In the data rows, the value 128 means zero.
Some points:
[152  92 128 152 144 140 134  85 148 110 181 103 122 129 124 132 156 122
 118 148  97 146 154 132 131 129 126 170  99  95 147  79 165 121  68 100
 118 138 159 123 148 134 161 146 149 113 195 121 130  93 160 232 117 117
  95 113 114 207 133 191 207 129 162 141]
[162 132 143 126 137 152 176 136 196 115 179 191 124 153 118  89 162 171
  77 171 109 131 105 124 123 127 203 151 122 125 125 119 147 157  90 103
 104 123 159 128 143 164 119 198 148 113  29 159 153 152   9 167 181 149
 112 149 160 164 194 190 117 178  76 160]
[109 217 168 146 135  60  89  61 125 166 141 157  73 137 147 101  84  97
 148  85 166  91 189 127 143 198 135 166 103 189 126 148 125 156 179 177
 117 160 113 207  76 160 144 160 123 144 181 130 115 145 131  67 129 150
 168 194 114 120 126 136 143  72 206 133]
[131  74 153  77 155 126 139 162  94 113 132 140  50 146 123 114 137 113
  82  96 139 174 107  86 128 107 116 128 103 117  72 104  95 128 113 118
  86 139 153  86  81 127 116 178 105 137 116 155 120 179 158 149 153  86
 138 113  98 160 175 190 113 146 118 160]
[ 85 107 122 114 101   4 113 106  78  75 112 127 130 110 125 129  89  65
  97 102  65  79  87 107  89   9 102  78 152  96 121  66 116  62  68 120
 113 127 112 127  83  92 124 116 137  23  97 108 120  73 127 112  98  88
  83 101  91  73 122  82 103  97  82 118]
[180 131  84 109 190 214 160 149 193  65 199  83 121 132  60 117 174 150
 112 198  99 176  86  80 127 106 166 145 143 105 134 117 128 201  85 109
 100 192 210 134 172 169  74 125 148  89  75 176 153 229 161 114 171  97
 106 113 155 149 128 143 174  45 123 145]
[106 108  51  84  69 169  74  87  96 128  55 130 121  83  96 109  96  87
  55  93 101 112  65  67 137 114  93  85 110  95 109  83 107  65  66 116
  84  70  97  75 124  76 192  78  94 127 100 108 116  96  95  65 107  64
 105 110  90  74 134  91 139 144 102  96]
[123  57  87 111 108 145  90 101 112 116  76  68 162 102  73  91 107 111
  90  99  63  84  75  69  97  95  88 115  96  92 102 125  60 102 101  81
  87 141  73  90 117  83  45  74 117  86 155  74 115  79  84  96  61  88
  84 136  82  76  47  88  55 123 133  84]
[ 89 105  82 120 128  79  91 111  58  97 115  84  88  80  65  96 107  97
 116 103 112  94 143  81  83  53 104  75  67  47 109  78  44 105 104  88
 127  86  83  76  98  83 180 103  78 122 115  90  94  73  77 121 142  92
  86  84  71 108  57  55  72 142  89  75]
[ 78 178 105 166 139 181  98  90  98 135  95 116 117  81 125 109  97  61
 110 110 195  86 147 255 150 146  99 127 112 185  81 212  79 117 189 125
 104  84  99 126 104 142 109 135  89 173 152 109  93  84 125 135  84 169
 227 100 137  89 239  97 189  31 120 129]
[175 140 153 136 162 126 187 175 158 207 247 209 207 182 155 215 186 207
 172 189 151 179 175 144 197 176 156 226 183 141 108 148 179 180 140 200
 159 166 137 168 192 192 137 179 178 119  54 148 202 157 189 178 191 195
 117 220 229 158 149 162 151 142 248 194]
[160 105 128 134 106 200  67 177  97 150 118 112 251 146 129 255 115 167
 189  81 149 132 156 170 116 131 102 137 255 158 248 119 139 128 146 157
 255 110 106 218 141  92 197 109 134 168  11  91 121 111 107  87  92 155
 188 152 127 104 137 124 114  68 107 113]
[ 96 173 158 200 143  72  88  88  88 116 151 151  97 101 225  89  98 119
 177 105 180 122 147 147 201 181  94 108  75 176  92 185 103 133 182 163
 101 121  77 102 109 178  64 157 115 151  64 138 123 107  75 124 119 141
 255 110  93 145 144 109 203 255 179 103]
[ 37 101 106  43  68 161 109 114 141  36  58  57 123  96 103 111 118 122
 109 114 131 142 101  60  72 144 108  57 105  77  69  79 136 107  93  65
 152 134 109  98 118  78 101 114  86  87 107  95 113  74 126 118  88  90
  66 119 129 118  70 112  91 115 103  80]
[204 136 137 118 194 111 123 209 168 130 206 160 204 200  99 169 184 202
 122 178 112 150 104 113  94 117 139 129 182 122 156  80 193 180 131  94
 171 144 169 112 180 115 119 114 189 139 255 169 205 125 172 146 147 119
 110 154 235 193 170 159  68 139 147 150]
[ 75 162 176 160 144  49 116  97 131 149 122 138 104 102 185 113 100  99
 200 149 220 120 142 146 191 194  60 173 101 207 163 182 125 100 194 184
 116  68 134 145 102 129 164 174 170 242  87  77  88 148 121 101 142 144
 120 145 123  93 194  99 135 104 171  98]
[ 71 147 128 133  90 110 157  98  62 160 100 119 130 113 179 118  97 106
 149 101 144 101 160 119 156 112 138 131  70 161 145 154 110 158 174 128
  97 103 104 129 116 117 109 105 108 140  81 103 132 149 151 130  88 127
 163  70 134 140  83 189 114  99 118 137]
[ 93 174 145 140  99 144 125 201 105 179 132  93 239 173 166 241 147 165
 204 133 124  71 163 133 127 181 117 121 219 127 238 177 129 110 140 188
 255 107 120 210 159 139 236 131 109 168 190 133 142 153  45 127 108 191
 161 111 186  68 141 116 105 199 151 172]
[142 215 218 177 133 182 163 208 139 235 108 190 164 166 141 201 170 178
 150 149 199 134 185 131 184 177 168 166 196 129 240 158 150 171 135 192
 176 112 146 199 180 155  50 184 197 170  91 137 144 110 255 112 138 208
 128 224 207 141 129 136 171 244 148 142]
[134 179 101 177  67 120 104 158 114 163 122  91  87 117 195 122  73 110
 198  85 183  73 191 210 110 143 109  78 129 155 145 161  91  83 189 135
 114  94  77 176 120  59 100 134  77 189 130 119 111 103  82 104 109 179
 162 156 108 105 138 101 211  77 135  75]
[129  61  72 106  79 111 113  93 112  91 111  80  68  92  72  97  92 102
 115  83  96  81  88 118  79  64 116 109 147 117 107 116 120  79 121  81
 106  97 104  73  96  67  93  70  74  75  98  83  68  98 132  84  47 105
  82  69 128  75  94  64  85 255 114  93]
[213 140 150  94 208 129 219 172 204 138 115 173 108 150 104  79 166 122
 114 164  94 216  72 145  93 133 193 172  71 111 112 106 144 165 107  88
 122 255 170  71 184 183 231 116 183 118  71 224 175 193 214 190 193 107
 105 148 100 198 154 197 111 107 147 168]
[123 193 213 189  66  99  84  99 119 142  80 148 145  81 186 136 136  87
 147 101 130 138 188 222 191 159 104 138 100 189 124 193 121 126 199 159
  83 132 151 106  88  91  87 199 113 144 219 109  59 107  85 136 106 127
 172 117 142  92 108  83 255 142 164 119]
[100 124 116 135 121 155 112  89 119 131  79 110  74 118 127 145 105 142
  86 111  67 115  33 115  68 123  85 100 108  87  80 127 114 119 117 128
  74  74  88  82  48 156  71  68 109  84 148 123  85 122 100 116 128 115
  91 103  82 113  67 130 116  53  90  72]
[123 120 109 184  75 143 127  91 113 144 110 112 130  85 182 101 108 127
 145 102 170 109 142 171 144 151  87 130 134 158 111 167  99 115 158 148
 145  88  72 203 135 126 212 163 141 156 172  89 112 123 146  63 122 122
 116  52 121 125  93  81 128 165 103 131]
[132  63 116  58 162  49 169 121 125 120  91 136  89 138  79  61 144  89
 115 146  98 191 106 179 117 114 162 127 110  96  99 100 143 149  80 132
  98 153 147  82 105 159  27  63  96 108 163 166 133 158  79  60 138 110
 103 103  91 158 144 140  88 117  77 131]
[193  85  98 109 174  94 193 197 171 104 147 112 180 211 102 164 194 206
  76 140 116 131 136  92 167 131 164 113 198 111 155 115 228 146 116  93
 150 167 195 128 182 156 244  92 177 111 113 125 187 156 124 221 141 153
 130 198 131 191  67 110 120  73  89 180]
[125 111 125 128 159  64 160 135 201 110 157 183  82 103  96  94 134 125
 111 186 111 210  97  70 129  91 221 129  77 114  77 113 135 158 134 114
  97 175 193 132 165 162  69 145 126 113 183 216 152 179 183 255 221 113
 120 100  97 118 161 204  43  92 126 159]
[170  84 141  86 152 255 132 103 147  87 171 138 125 186 132 107 137 162
 128 191  90 125 167  96  69 105 157 126  98 129 115 100 188  92  95 127
 154 147 159 109 147 129 138  82 142 104 160 137 152 134 185  96 151 111
  93 148 137 157 112 129  80 102  84 152]
These points spread out most along one direction. Take the direction at right angles to it along which they spread out most. Go by this last direction. How many in every 100 of the points above lie lower along it than each point below? Round to a whole number. More than half of the points above lie lower than the first one.
[ 37 101 106  43  68 161 109 114 141  36  58  57 123  96 103 111 118 122
 109 114 131 142 101  60  72 144 108  57 105  77  69  79 136 107  93  65
 152 134 109  98 118  78 101 114  86  87 107  95 113  74 126 118  88  90
  66 119 129 118  70 112  91 115 103  80] 72
[ 93 174 145 140  99 144 125 201 105 179 132  93 239 173 166 241 147 165
 204 133 124  71 163 133 127 181 117 121 219 127 238 177 129 110 140 188
 255 107 120 210 159 139 236 131 109 168 190 133 142 153  45 127 108 191
 161 111 186  68 141 116 105 199 151 172] 17
[100 124 116 135 121 155 112  89 119 131  79 110  74 118 127 145 105 142
  86 111  67 115  33 115  68 123  85 100 108  87  80 127 114 119 117 128
  74  74  88  82  48 156  71  68 109  84 148 123  85 122 100 116 128 115
  91 103  82 113  67 130 116  53  90  72] 52
[123 120 109 184  75 143 127  91 113 144 110 112 130  85 182 101 108 127
 145 102 170 109 142 171 144 151  87 130 134 158 111 167  99 115 158 148
 145  88  72 203 135 126 212 163 141 156 172  89 112 123 146  63 122 122
 116  52 121 125  93  81 128 165 103 131] 31
[152  92 128 152 144 140 134  85 148 110 181 103 122 129 124 132 156 122
 118 148  97 146 154 132 131 129 126 170  99  95 147  79 165 121  68 100
 118 138 159 123 148 134 161 146 149 113 195 121 130  93 160 232 117 117
  95 113 114 207 133 191 207 129 162 141] 55
[123  57  87 111 108 145  90 101 112 116  76  68 162 102  73  91 107 111
  90  99  63  84  75  69  97  95  88 115  96  92 102 125  60 102 101  81
  87 141  73  90 117  83  45  74 117  86 155  74 115  79  84  96  61  88
  84 136  82  76  47  88  55 123 133  84] 62
[160 105 128 134 106 200  67 177  97 150 118 112 251 146 129 255 115 167
 189  81 149 132 156 170 116 131 102 137 255 158 248 119 139 128 146 157
 255 110 106 218 141  92 197 109 134 168  11  91 121 111 107  87  92 155
 188 152 127 104 137 124 114  68 107 113] 28
[ 75 162 176 160 144  49 116  97 131 149 122 138 104 102 185 113 100  99
 200 149 220 120 142 146 191 194  60 173 101 207 163 182 125 100 194 184
 116  68 134 145 102 129 164 174 170 242  87  77  88 148 121 101 142 144
 120 145 123  93 194  99 135 104 171  98] 7
[129  61  72 106  79 111 113  93 112  91 111  80  68  92  72  97  92 102
 115  83  96  81  88 118  79  64 116 109 147 117 107 116 120  79 121  81
 106  97 104  73  96  67  93  70  74  75  98  83  68  98 132  84  47 105
  82  69 128  75  94  64  85 255 114  93] 45
[131  74 153  77 155 126 139 162  94 113 132 140  50 146 123 114 137 113
  82  96 139 174 107  86 128 107 116 128 103 117  72 104  95 128 113 118
  86 139 153  86  81 127 116 178 105 137 116 155 120 179 158 149 153  86
 138 113  98 160 175 190 113 146 118 160] 66
[175 140 153 136 162 126 187 175 158 207 247 209 207 182 155 215 186 207
 172 189 151 179 175 144 197 176 156 226 183 141 108 148 179 180 140 200
 159 166 137 168 192 192 137 179 178 119  54 148 202 157 189 178 191 195
 117 220 229 158 149 162 151 142 248 194] 38
